50 stands for zero in the data rows.
Some points, each followed by its number:
[56 41 68 45 50 64 31 54 26 43 64 38 54 72 69 46 56 23 80 35 81 40 41 42 47 78 31 27 43 37 47 75 59 63 47 26 70 46 64 69 41 59 22 68 78 75 40 74 61 56 24 47 41 68 27 45 40 74 46 72 28 66 76 69] 0
[40 66 74 79 67 65 69 63 26 41 81 68 43 70 72 28 45 29 37 42 47 68 51 28 33 24 71 35 56 20 59 79 51 23 80 60 40 62 34 59 64 40 34 44 45 70 29 25 65 76 45 61 58 33 43 33 40 32 73 35 54 30 68 49] 1
[42 65 36 80 68 29 30 30 38 75 28 67 24 67 31 50 29 80 42 36 49 68 32 27 43 71 31 25 26 66 78 38 22 64 39 76 72 37 66 24 49 53 58 36 74 26 41 26 63 25 68 22 47 73 32 74 74 73 69 18 66 76 73 34] 2
[65 61 73 24 72 39 47 77 41 21 54 28 67 69 38 61 31 16 79 27 68 63 67 58 68 59 73 50 65 55 38 73 29 58 23 28 68 72 50 39 30 40 49 48 74 25 28 68 48 54 55 53 63 40 69 63 62 66 27 59 42 40 75 39] 3
[51 42 50 66 62 63 28 57 24 29 52 62 63 53 49 38 57 37 27 65 50 72 63 63 61 24 43 44 32 23 67 65 26 55 60 75 75 75 41 36 64 34 54 32 47 56 32 22 49 63 64 62 74 28 61 58 67 55 58 28 71 67 39 62] 4
[35 59 56 36 63 64 70 49 72 53 61 56 45 18 77 62 67 55 42 66 30 45 62 58 60 27 36 54 62 45 38 60 52 21 75 25 26 34 64 69 69 42 57 59 18 65 68 31 63 69 69 64 56 37 24 48 40 32 48 35 68 23 27 74] 5
[49 24 35 23 70 27 85 15 22 45 47 55 69 12 85 68 87 67 74 75 69 15 36 56 36 74 26 48 66 66 29 62 83 64 66 15 10 28 33 77 67 70 35 56 26 74 68 77 33 36 43 30 26 71 18 26 33 29 30 76 21 35 25 57] 6
[47 76 38 77 66 65 69 68 62 52 70 58 27 65 33 22 20 58 59 45 48 43 69 37 63 55 67 65 55 25 70 64 55 40 66 57 64 57 32 39 54 37 38 72 32 65 48 32 65 64 69 53 45 41 63 63 49 28 60 47 45 64 65 29] 7
[47 45 33 45 38 35 37 68 70 59 59 64 59 48 24 43 39 37 30 44 30 73 35 46 34 45 67 33 61 48 33 33 24 40 38 45 51 68 62 26 66 31 58 26 63 24 30 68 54 44 45 41 67 71 39 38 50 46 65 35 52 62 72 39] 8
New points follow, each followed by the number of its nearest point above.
[39 21 63 65 18 72 64 24 63 79 60 24 72 26 77 57 77 81 41 66 46 19 45 55 70 56 34 29 33 39 32 32 46 54 62 25 47 35 42 71 66 38 60 63 66 74 33 42 43 63 45 61 62 76 19 19 25 31 75 79 35 49 38 78] >> 5
[69 58 54 63 43 44 23 45 58 62 26 66 41 70 22 69 25 65 43 29 41 74 32 45 39 74 66 38 32 52 65 27 24 45 45 67 68 33 71 23 46 37 58 48 61 24 53 25 71 30 40 42 58 55 68 72 36 77 65 48 69 28 66 42] >> 2
[76 37 42 26 64 59 37 26 41 76 27 23 30 15 60 68 69 25 60 33 25 29 32 34 43 34 76 64 45 76 34 33 29 41 22 38 19 69 56 28 36 71 80 62 65 24 73 60 21 76 25 31 50 50 51 20 34 42 57 63 30 34 52 26] >> 8
[39 56 36 23 56 32 23 66 56 58 31 26 62 20 30 46 42 29 46 43 43 62 38 55 46 36 64 65 68 66 33 36 66 36 25 41 43 67 53 53 38 73 72 35 61 51 66 57 23 60 30 67 40 31 36 40 72 55 64 44 33 27 56 32] >> 8
[73 40 27 28 78 25 55 64 20 18 63 31 74 21 69 68 74 19 78 36 73 47 61 69 63 67 41 72 73 60 40 62 70 76 23 51 32 72 56 47 52 46 43 36 75 18 35 83 59 46 43 34 41 62 79 63 62 64 16 64 41 80 67 22] >> 3
[36 51 73 62 32 66 44 78 65 29 56 33 64 35 38 56 23 37 74 31 36 44 67 69 76 62 29 55 56 44 39 50 43 67 30 56 71 68 43 42 62 38 33 58 66 33 40 33 55 68 60 41 58 68 47 41 69 53 52 63 44 60 40 71] >> 3
[40 61 12 79 83 38 71 23 14 20 27 43 42  4 85 66 53 78 36 40 71 26 60 72 38 74 19 83 76 66 64 60 82 86 31 69 19 72 38 74 69 75 63 26 21  8 80 87 77 43 84 18 34 69 73 22 81 24 11 24 73 88 25 16] >> 6
[61 51 37 64 74 62 75 29 23 31 67 54 24 63 82 55 49 43 66 72 71 40 61 36 38 30 42 80 37 51 64 78 76 71 82 70 24 53 26 68 40 66 42 67 24 67 77 79 66 76 67 40 52 24 70 44 52 29 19 60 54 63 25 29] >> 7
[34 35 79 76 44 63 73 68 30 68 46 40 36 64 67 68 35 73 71 74 51 17 67 39 47 58 30 24 36 55 65 75 42 59 47 27 62 40 26 73 46 53 22 47 72 73 57 73 58 62 40 49 59 33 19 44 57 65 50 40 44 29 54 79] >> 0
[53 45 66 77 25 63 58 20 43 81 41 49 26 62 70 33 73 82 30 72 46 27 37 24 43 44 28 24 24 60 72 47 37 56 62 41 63 28 37 44 41 70 39 70 67 79 43 29 34 31 50 31 62 59 20 64 51 48 76 32 32 79 73 73] >> 2
[33 34 72 69 25 60 29 62 31 26 67 54 59 72 71 55 59 66 37 71 61 71 66 66 75 22 34 66 35 32 59 67 39 25 71 79 72 28 40 62 68 56 27 43 45 73 67 26 50 63 69 70 50 28 69 74 60 63 53 33 65 35 33 74] >> 4
[32 37 65 66 31 74 75 38 69 78 72 32 62 72 75 28 60 69 56 64 74 22 58 30 47 67 56 30 56 27 34 70 51 65 81 23 69 56 46 73 45 31 35 64 41 78 37 71 61 69 41 69 64 57 16 25 24 35 71 77 49 59 61 68] >> 0
[35 66 73 79 35 48 33 76 29 23 71 50 28 76 44 41 25 69 66 58 36 71 62 72 72 24 29 48 34 31 67 70 39 35 61 70 75 36 52 36 69 67 27 39 60 65 42 39 67 36 72 73 48 26 74 81 76 52 28 26 66 50 41 71] >> 4
[76 47 31 26 75 45 66 66 76 54 32 69 60 36 21 68 37 34 58 61 27 63 50 46 49 61 58 63 73 74 46 29 61 60 22 61 30 62 62 21 31 35 66 61 30 31 45 33 40 26 34 45 46 57 79 75 38 63 33 38 66 35 32 32] >> 8
[78 60 32 23 72 75 24 34 70 57 24 36 43 18 32 73 44 21 63 41 30 72 42 59 31 56 54 51 40 77 41 30 28 52 23 25 35 67 65 30 31 61 68 65 31 23 74 55 43 58 32 45 57 57 53 34 51 63 61 43 55 44 57 58] >> 8
[37 56 77 53 50 29 64 44 17 21 74 68 54 19 75 36 68 24 64 29 42 66 71 63 59 30 71 42 53 26 47 61 27 37 76 68 22 65 25 67 76 41 47 30 49 25 28 31 64 71 66 26 63 63 29 26 34 26 63 26 30 54 66 56] >> 1
